rotation ticks, each row followed by its count of ticks:
The counts run from 0 to 386.
[ 25  28  -5  12  23  11 -14  26  -6 -32 -38  -5  12 -12  10  30 -21  12
  -1  -1 -27 -26  18  10 -39  34 -21   1  -2   1  -7  38 -16  26   6   7
 -12  21 -20   3 -18  28 -24  41   7 -13  18 -27   1 -13   2  33]	378
[  3  33 -22 -15   7  -5 -30   9  28 -15   3   6   7 -30  29  -4  -6  26
 -26 -14   1  -9  12 -10 -40  43  -7   5  28  19  -6 -14  10   0  -7 -10
 -37 -10   9   0   8  25 -45  51 -34 -10 -10  -7  -2  13  -3  -6]	100
[-10  30 -14 -28 -19 -17 -24  23  33   0 -26  -8   0  -8  14  29 -14  21
 -17  -9 -41 -21  24  -9 -24  27 -12 -12  14  23 -25  15   6  40  -9  15
  -4   8 -10   1  25  34 -28  44 -11  -2   7 -19 -23 -13 -12  26]	290
[  2  39 -36 -31  12  12 -25  18  22  -7   0  10  -1 -28   4   9 -11  21
 -31   6   5  10  25  -9 -35  48 -12  -1  42   2 -14 -17  -8 -11  -8  -5
 -35 -11  10 -20  -5  26 -23  50 -30  -1  -1 -13 -14  -2  -3  -2]	4
[ -9  34 -26 -27   3 -11 -32  25  30  -4 -15  -6   8 -26  34  -6   0  17
 -27 -18 -26 -11  23  -6 -35  40 -16 -12  16  21 -15  -7   9  17 -20  -3
 -23  -2   9   6  12  29 -40  49 -24  -9  -9  -6  -1   3  -8  -8]	98
[  6  19   7 -18  -7   1  -8  36 -16 -24 -26   9   0  -7   6  -7   3   2
 -26 -16 -17 -27  25  -6 -35  34 -33  19  29  17 -17   7 -14   8   2  -1
  -2 -20 -23  17 -15  18   7  77 -22 -11  13 -33 -10 -13   7  13]	162
[ 37  27   5  -3   6  10   6  30  -1 -17 -21 -17  18 -14  43   6  -9  35
   3  -6 -29 -21   7   0 -27  23 -17  11   8  41  -8  18 -15  26  11  -6
  20  -7 -17  25  20  15 -29  52 -30 -19  19 -24  -6  -3   2  20]	174
[ 25  28  -9 -11  20   6  10  42 -16 -12 -23 -12   7 -11  18  27  -6  14
   4   5 -32 -11   9   0 -23  18 -35 -15  13  34 -15  23 -31  20  12   4
  22  -1 -20  -1  10  20  -2  54 -16   4  34 -27 -14 -27   4  31]	269
[ 33  21   2 -33  23  12  -9  27  -4 -29 -21 -10   9 -23  19 -12 -27  16
 -11 -15  -4  -6  42  13 -35  28 -10  13  11  20 -25 -17 -20 -11   0 -18
  -3 -19 -15   6  -3   9 -10  46 -53  -2  23 -24  16   5  15   2]	316
[ 51  28   0 -10   9  41  -9  24 -11 -13  -9   0  12 -16  -1   5 -10  29
  -6  20 -11  -3  26   1 -41  36 -15  25  20   3  -5  -3 -29   7   7  -9
  -6 -21   0  17 -12  17 -22  60 -21 -27  13 -27 -18  -9  20   4]	25
[ 18  29  14 -17   1   0   1  32  -6  -3 -34 -11  -2  -8  11  22  -5  14
   4 -10 -42 -18  26   0 -28  15 -30  -1   9  38 -17  10 -22  32   7   3
  24 -10 -12  15  20  24  -2  49 -22   2  38 -20 -25 -21  20  26]	171
[ 15  45  -9  -5  46  24   6  14 -19 -18 -16  10  -6 -17   5  23  -3  21
 -10   6  -1  15  21   1 -42  35 -31   3  29  14   0  -1 -37  -7  17  -8
  -2 -23   8 -13 -20  17   4  48 -30  11  27 -18 -12  -6  18  20]	361
[ 14  33   2   4  23  -4 -12   7  17 -41 -42  -7  11 -12  36  19 -33  24
  -7 -21 -23 -25  29  16 -40  33  -5   9  -5  10  -9  25  -3  25  -1   1
 -14  16 -14   5  -9  22 -35  30 -18  -4   9 -24  19   9  -2  35]	185
[ 39  20  13 -25 -14   4 -30  16  14 -12 -29  -6   4  -8 -11  27 -42  18
   1   0 -27 -27  39   2 -26  20   2  17   4  11 -31  -2  -8  27  -1   1
  -7   3 -20  10  15  28 -27  36 -23 -13  28 -25 -22 -14  19  24]	180
[-20  30   7 -28  -8 -22 -30   1  17 -17 -27  19 -20  -6 -11  20 -21   3
 -27 -23  -9 -21  41 -12 -34  34 -15  13  34  12 -22 -13   4  13  -1   1
 -26  -8 -13 -14  -2  32  -6  44 -29   8  16 -19 -20  -2  14  24]	299
[-16  33  -2 -15  17 -18 -29  25   1 -17 -23  18  -9 -24   3  -4  12 -13
 -25 -30 -21 -11  30  -1 -48  36 -41  -9  17  16  -5 -14  -5   7  -9  -7
 -28  -5   2   1 -13  28  -3  60 -20   7  17  -5  -4 -10  19  -7]	107
[ 37  30  18 -25  19  17 -15   7   1 -18 -24  -3  -3 -21   2   2 -25  18
  -4 -10  -9  -1  47  10 -44  23 -10  22   8  12 -14 -27 -21   4   0 -23
 -11 -23   2  11  -2  16 -17  36 -48  -5  29 -17  -6   5  34   4]	318
[ 47  25  -1 -32   3  16 -11  17  17 -15 -18 -14   7 -14   4  26 -47  35
  -3   9 -11  -9  36   5 -21  26   9  16  14  12 -32  -2 -22  12   8  -5
   3  -7 -20  -4  13  20 -27  28 -38  -9  27 -34 -16  -5   8  30]	178
[-15  33   0  -3  25 -14 -25  23  -6 -20 -24  16  -4 -23  20  -9  23  -8
 -21 -31 -20 -11  22  -3 -51  37 -43  -5  19  23   2  -9  -2   6  -6 -11
 -27  -8  10   7 -15  26  -9  63 -24   4  15  -4   0  -5  18 -10]	108
[  8  48  -6   1  -1  14 -10  -5  21   2 -17   3  -6  -5   7  48 -15  43
  -2  12 -30  -6  18  -9 -35  37  -6  10  20  11   2  17  -5  39   7  14
  -8  -4  14   2  15  36 -41  33  -5 -10   9 -13 -36  -5   2  38]	384
[ -5  40  -1 -10  -6 -21 -29  -1  38  -1 -23   2 -10 -12  14  38 -17  23
  -3 -14 -34 -19  19  -9 -30  24  -8  -7  13  29 -10   2  12  41  -4   3
 -15   7   8  -3  30  40 -43  30 -22   3  18  -4 -27  -1   7  21]	191
[  9  21 -10  -4   6  -8 -15  37 -21 -27  -3  19  -5 -20  -1  10   1  -6
 -18  -4   0 -24   0 -14 -30  35 -43   4  35  23 -11  15 -17  -2  13   2
 -22  -2 -28 -14 -13  23   3  74 -19  -9  20 -23 -12 -23   6  14]	258
[ 23  26 -22   7   9   5 -41  27  11 -23 -10   3  20 -25  12   8  -8   9
 -14   2 -22 -24  12  -2 -43  44 -17  -2   3  -1  -3  15   2  18 -10   1
 -41  18  -2   8 -12  33 -45  54   4 -28  -4 -13   2 -12  -1   1]	238
[-32  43 -24 -18   4   1   1  30   5  -4 -24   6  -1  -9  25  10  17  22
 -31  -9 -32  -5  21 -10 -34  44 -33  -6  34  19  -2  18  -8  18  -5  10
   3 -11   5   4  -3  23  -7  62  -5   1  -6 -21 -13  -9 -17  22]	152
[  4  18  -6 -27  -9  -8 -11  39  -9 -16 -14  12  -9  -8  -9  12 -10  -1
 -23  -7  -8 -21  22 -14 -21  30 -30   4  38  21 -29   5 -20   1   7   3
  -6  -9 -32 -11   0  22  11  70 -24  -1  21 -33 -17 -23   2  21]	160
[ 14  36   8   4   3  12 -13  12   9 -25 -47  -2  13  -2  20  15 -15  26
  -8 -12 -40 -29  37  12 -43  37  -7  19  -5   3  -5  27  -6  37  -5   6
  -5   3  -6  27 -12  24 -28  40   0 -14   3 -27  -1   3   0  29]	282
[ 31  25 -19 -11  25   3  -4  54 -15 -10   1  -4   9 -28  13  16   3   3
   0   9 -16  -5  -4  -8 -27  26 -42 -18  22  35 -14  13 -31   6  12  -2
   1   0 -16  -7   8  20  -5  64 -21  -8  34 -17 -13 -31  10  10]	20
[-21  27  15  -9  -5 -31 -26   7   9 -21 -30  21 -17 -10   6  11  -1  -6
 -23 -38 -24 -31  23  -9 -39  28 -32   7  24  28  -9  -1   3  25   0  -1
 -21  -6 -13   2   2  31  -8  54 -25   6  18 -12 -11   0  14  18]	301
[ 42  36 -11  -6  13   8 -28   9  29  -1   0  -9   8 -30  13  28 -27  32
   8  11 -17  -3  14  -2 -33  23  -1  -4   5  21 -10 -10  -5  22   0  -8
 -21   5  12  -2  26  33 -59  28 -28 -15  22  -1 -19  -6  16   4]	330
[ 30  29   9   0  43 -11 -17  26   2 -24 -32  -9   7 -26  24  22 -19   4
  14 -17 -28 -12  21  15 -39  16 -30 -16 -15  33 -11   7 -20  23   2  -5
  -5  15 -10  -2   4  26 -23  31 -25   5  41  -4   7 -16  24  17]	323
[ 35  27   4  15  11   8 -22  26  -9 -29 -27   0  12  -9   2  33 -24   9
   3   6 -28 -35  12   3 -40  30 -24   8  -2   5  -8  29 -17  27   7   6
 -17  23 -20   2 -12  32 -24  49   7 -21  24 -22  -7 -20  12  32]	377
